Each path is a new rotation, seen through one point. The rows after it are directions, each followed by how far the rotation turns it, in degrees a step (0 if it stays put).
Each turn is a multiple of 5 degrees from 10 to 175, or 0.
Each row of a path follows its step; steps can be skipped.

step 0: | -.09 |  .16 | -.07 | -.15 | -.03 | -.25 | -.14 |  .02 |  .06 | -.08 |  .24 |  .22 | -.14 |  .02 |  .31 |  .13 |  .19 |  .04 | -.09 |  .09 | -.34 |  .01 |  .26 | -.11 |  .04 |  .35 | -.10 | -.07 |  .25 |  .07 | -.06 |  .04 |  .02 | -.18 | -.06 | -.18 |  .01 | -.26 | -.21 |  .07 | -.02 |  .08 |  .06 | -.14 |  .06 | -.09 | -.04 | -.16 |  .05 | -.01 |
step 1: |  .10 |  .02 |  .33 |  .12 | -.08 |  .03 | -.18 |  .02 | -.10 | -.06 | -.10 |  .17 |  .07 |  .05 |  .09 | -.26 | -.10 |  .05 | -.01 | -.13 | -.01 | -.16 |  .28 | -.11 |  .06 | -.09 | -.16 |  .14 | -.12 |  .02 |  .12 |  .22 |  .31 |  .00 |  .14 |  .07 | -.16 | -.06 |  .03 | -.14 | -.03 |  .18 | -.02 |  .28 | -.37 | -.01 |  .08 |  .28 |  .12 |  .07 |
step 2: |  .11 | -.02 | -.20 |  .12 |  .07 | -.19 |  .06 | -.12 |  .00 | -.15 | -.11 | -.14 |  .18 | -.28 |  .12 |  .12 | -.17 | -.15 |  .30 |  .35 |  .00 |  .24 |  .03 | -.05 | -.07 | -.09 | -.09 |  .11 | -.22 |  .20 |  .35 | -.06 | -.02 |  .04 |  .08 | -.12 |  .20 | -.09 | -.02 |  .07 |  .09 | -.10 |  .15 | -.02 |  .08 |  .19 |  .13 | -.03 |  .21 |  .03 |
step 3: | -.19 |  .01 |  .12 |  .05 | -.12 |  .01 | -.09 |  .17 |  .10 | -.02 | -.33 |  .17 | -.11 |  .47 | -.09 |  .14 | -.02 | -.21 |  .22 |  .14 |  .04 |  .17 |  .24 | -.01 | -.19 |  .08 |  .09 |  .13 |  .02 | -.04 | -.09 |  .17 |  .03 |  .03 | -.23 |  .10 | -.03 | -.04 |  .13 | -.02 | -.21 | -.05 | -.04 | -.18 |  .15 | -.06 |  .04 | -.14 | -.17 | -.24 |
step 4: |  .37 | -.18 |  .09 |  .19 | -.07 |  .17 | -.03 | -.07 |  .09 | -.15 | -.07 | -.10 | -.23 |  .14 | -.06 | -.04 |  .18 |  .14 |  .21 | -.01 | -.19 | -.44 | -.16 |  .01 |  .00 | -.01 | -.05 | -.01 |  .01 |  .12 | -.05 | -.19 | -.16 | -.08 | -.16 | -.05 |  .07 |  .08 |  .01 |  .24 | -.01 |  .22 |  .08 |  .06 | -.16 | -.19 |  .22 | -.02 |  .21 |  .02 |
step 5: |  .17 | -.29 | -.38 | -.20 | -.02 |  .07 | -.08 |  .02 |  .11 |  .07 | -.05 | -.09 |  .25 | -.07 | -.09 | -.22 |  .10 |  .06 | -.22 |  .13 |  .00 |  .20 | -.04 | -.17 |  .12 | -.31 | -.07 |  .21 |  .07 | -.29 |  .13 |  .08 |  .06 |  .05 | -.14 | -.20 | -.10 |  .00 | -.16 | -.10 | -.03 |  .15 |  .00 | -.09 |  .06 |  .04 |  .13 |  .04 | -.05 | -.26 |
step 6: | -.19 |  .12 |  .11 | -.07 | -.30 |  .09 |  .29 | -.11 | -.09 |  .05 | -.19 | -.23 | -.03 |  .01 | -.14 |  .25 |  .05 | -.06 |  .09 | -.03 | -.15 |  .23 | -.17 | -.01 |  .24 |  .05 |  .17 |  .10 | -.04 | -.14 | -.01 | -.03 |  .06 | -.25 | -.21 |  .00 | -.17 |  .13 |  .30 | -.13 |  .03 |  .01 |  .01 |  .20 | -.03 |  .18 | -.02 | -.12 | -.05 |  .28 |
step 7: |  .03 |  .17 |  .04 | -.03 |  .01 |  .04 |  .06 | -.12 | -.21 | -.05 |  .16 |  .07 | -.10 |  .08 | -.04 |  .11 | -.10 |  .09 | -.26 |  .09 |  .33 | -.33 |  .07 | -.07 |  .02 | -.13 |  .30 |  .04 |  .09 | -.21 |  .09 | -.01 | -.05 |  .12 |  .11 |  .09 |  .26 |  .20 |  .12 |  .20 |  .13 |  .15 |  .01 | -.24 |  .20 | -.11 |  .11 | -.29 |  .15 |  .02 |
step 8: | -.06 |  .06 | -.21 | -.17 |  .16 |  .13 | -.07 |  .03 |  .07 | -.15 |  .15 |  .15 |  .11 |  .07 |  .29 | -.06 |  .21 | -.31 | -.11 | -.21 | -.05 |  .05 |  .01 | -.02 |  .15 |  .03 |  .10 | -.21 |  .18 | -.15 | -.27 |  .00 | -.14 | -.02 |  .11 | -.27 | -.22 | -.32 |  .03 |  .04 |  .01 | -.06 |  .17 |  .19 | -.10 | -.11 |  .14 | -.12 |  .11 | -.03 |
step 9: | -.01 | -.18 |  .19 |  .00 | -.19 | -.18 |  .02 | -.17 | -.08 |  .15 |  .13 |  .05 | -.06 |  .05 | -.09 | -.24 | -.14 |  .04 | -.08 | -.03 | -.03 | -.07 | -.05 | -.09 |  .36 |  .10 | -.25 |  .19 |  .12 |  .07 |  .19 |  .06 |  .16 |  .06 |  .27 |  .07 |  .03 | -.16 |  .25 |  .03 |  .17 | -.13 | -.20 |  .35 | -.13 |  .10 | -.18 | -.08 | -.06 | -.12 |
step 10: | -.01 |  .24 |  .11 | -.02 |  .01 | -.07 | -.13 | -.05 | -.02 |  .00 | -.05 |  .04 |  .20 | -.09 |  .00 |  .25 | -.25 | -.20 | -.09 |  .05 |  .03 |  .11 |  .09 |  .14 |  .12 | -.28 | -.04 |  .05 | -.35 |  .15 |  .06 | -.29 | -.06 |  .14 | -.10 | -.03 |  .06 | -.29 | -.14 |  .07 |  .23 | -.11 | -.21 | -.16 |  .21 | -.11 |  .02 |  .07 |  .17 |  .25 |
Speeds:
|  .04 | -.04 |  .01 | -.04 | -.02 |  .01 |  .04 | -.03 |  .07 |  .11 |  .01 |  .02 |  .01 |  .09 |  .02 | -.01 |  .01 |  .00 |  .05 | -.02 |  .00 | -.02 | -.04 | -.04 |  .02 | -.03 | -.09 |  .03 | -.01 | -.01 | -.05 | -.12 | -.04 | -.06 |  .01 |  .02 |  .04 | -.07 | -.05 | -.01 | -.01 | -.04 | -.06 | -.05 | -.03 | -.03 | -.02 | -.01 | -.02 | -.03 | | 70
|  .00 | -.05 |  .12 | -.01 | -.02 |  .05 |  .08 |  .00 | -.04 | -.03 |  .01 |  .03 |  .06 |  .01 | -.01 |  .08 |  .04 | -.02 |  .05 | -.05 |  .04 | -.02 | -.05 |  .02 | -.02 |  .04 | -.01 |  .00 | -.01 |  .00 |  .01 |  .05 |  .02 | -.01 |  .00 |  .02 | -.14 | -.01 |  .01 | -.03 | -.01 | -.05 |  .01 |  .01 | -.08 | -.01 |  .05 |  .02 | -.02 | -.02 | | 145
| -.02 | -.05 |  .05 |  .07 |  .05 |  .01 | -.01 |  .03 | -.03 |  .03 |  .05 | -.07 | -.05 | -.05 |  .04 |  .07 |  .05 |  .10 | -.01 |  .06 |  .05 | -.07 | -.03 | -.03 |  .02 | -.01 |  .01 |  .04 |  .02 | -.01 |  .08 |  .00 | -.02 |  .02 | -.04 | -.03 |  .07 | -.06 |  .00 |  .01 | -.02 | -.08 |  .00 |  .03 |  .00 |  .03 | -.02 |  .00 |  .03 | -.03 | | 145
| -.03 |  .04 | -.07 | -.07 | -.02 |  .01 |  .04 |  .01 | -.05 |  .04 |  .00 | -.04 |  .03 |  .00 |  .07 | -.01 |  .00 |  .07 |  .03 |  .00 | -.06 |  .05 |  .05 | -.04 | -.06 |  .02 |  .04 | -.01 |  .04 |  .04 | -.02 | -.01 |  .00 |  .02 | -.07 |  .09 | -.06 | -.07 |  .04 |  .02 |  .01 | -.02 |  .00 |  .07 |  .04 | -.01 |  .01 |  .01 | -.01 | -.10 | | 130
|  .07 |  .02 | -.01 | -.04 | -.02 | -.04 | -.07 | -.02 |  .01 |  .07 |  .01 |  .03 |  .03 |  .01 |  .00 | -.01 |  .00 |  .02 | -.04 |  .02 |  .00 | -.01 | -.01 | -.02 | -.05 |  .02 |  .03 |  .03 |  .00 | -.02 |  .03 |  .10 |  .05 |  .02 | -.01 | -.04 |  .00 |  .04 |  .06 | -.07 |  .04 | -.09 | -.06 | -.09 |  .02 | -.10 | -.01 |  .00 |  .03 | -.04 | | 160
